In the rows, 128 means zero.
A single turn carries every row of the set below to another of its rows. Some are shown first; where does it send the rows asked next?
Q_168: [118 153 113 132 114 136 126  95 119 141 114 114 142]
Q_984: [165 117 127 130 134 156 118 122 114 102 108 170 130]
Q_967: [165 108  94 158 121 130 101 115 115 128 102 107 121]
Q_286: [158  96  81  94 120 135 157 155 130 114 125 115 111]
Q_638: [169 123 112 124 126 150 122 122 112 106 114 181 133]
Q_315: [126 135 109 164 140 136 133 112 117 140 122 102 138]
Q_74: [139 116  92  73 128 150 166 145 132 121 120 116 122]
Q_556: [129 137 154 127 126 163 137 114 127 124 115 118 139]
Q_415: [154 109  81 168 121 121 127 138 125 136 111 106 105]
Q_164: [139 139 112 134 126 143 115  96 118 153  97  99 137]
Q_90: [178 118  89  82 117 129 144 143 122 103 114 132  97]
Q_647: [140 122  83 159 107 115 110 110 113 116 114 108 125]
Q_671: [173 111  77  86 135 120 152 146 111 123 119 116 105]
Q_905: [124 140 111  80 107 143 149 154 125 103 121 136 115]
Q_432: [142 123  84 101  98 110 149 158 117 111 126 122 103]
Q_244: [174 124 121 148 131 145 106 143 125 105 132 165 128]
Q_147: [178 106 108 142 129 145 127 141 128 131 116 171 106]
Q_598: [165 134  78 157 127 112 106 129 113 118 116 123 124]
Q_173: [168 106 112 154 105 135 111 123 116 107 132 156 121]
Q_553: [162 118 115 156 146 148 127 125 111 127 128 169 130]
Q_569: [135 162 106 140 126 121 126 118 122 152 123 101 141]
Q_795: [159 115  95 177 140 122 126 124 111 136 126 128 124]
Q_669: [160 129 116  74 120 154 143 143 128  92 113 127 109]
Q_506: [122 138  99  93  98 125 152 152 124 111 125 109 111]
Q_414: [143 133 111 147 113 116 139 108 116 147 116  85 129]
Q_704: [179 116  82 154 107 104 129 128 107 130 123 132 121]
Q_174: [156 119 105  86 124 130 166 145 123 134 130  89 112]
Q_680: [140 110  78  88 124 141 159 148 132 115 119  97 118]
Q_85: [156 104  91  80 122 149 164 153 131 119 128 137 116]
Q_575: [135 138 131 116 140 175 138 124 133 141 108 155 126]
Q_357: [117 142 106 141 132 147 134 121 132 144 101  93 123]
Q_97: [145 133 117  79 108 143 153 139 133 111 119  90 109]
Q_229: [129 137 112 147 107 124 141 119 120 133 124  82 136]
Q_428: [141 155 150 129 129 158 126 130 130 133 136 138 145]
Q_499: [155 127 144 124 124 164 120 107 121 155 114 141 138]
Q_982: [181 100 128 148 119 148 106 125 119 127 116 148 121]
Q_991: [180 110  86 150 122 107 123 114 104 126 108 138 116]
Q_486: [143 135 144 126 113 155 127 109 122 134 133 163 136]
Q_730: [129 139 131 142 153 163 129 110 121 134 119 142 144]
Q_773: [123 144 139 117 124 170 133 119 125 113 114 129 147]
Q_922: [148 126  93  86 104 126 148 159 115 102 125 154 107]
Q_365: [163 125  91  88 108 117 151 141 127 120 118  97 100]
Q_880: [166 113  94  78 142 149 142 147 118  98 114 131 112]
Q_222: [147 116 121  81 134 159 155 151 127 107 128 102 120]

Q_506 goes to Q_905
Q_147 goes to Q_415
Q_704 goes to Q_229
Now find these:
Q_598 goes to Q_569
Q_647 goes to Q_168
Q_164 goes to Q_499
Q_74 goes to Q_85
Q_880 goes to Q_671
Q_991 goes to Q_414
Q_669 goes to Q_90
Q_730 goes to Q_553

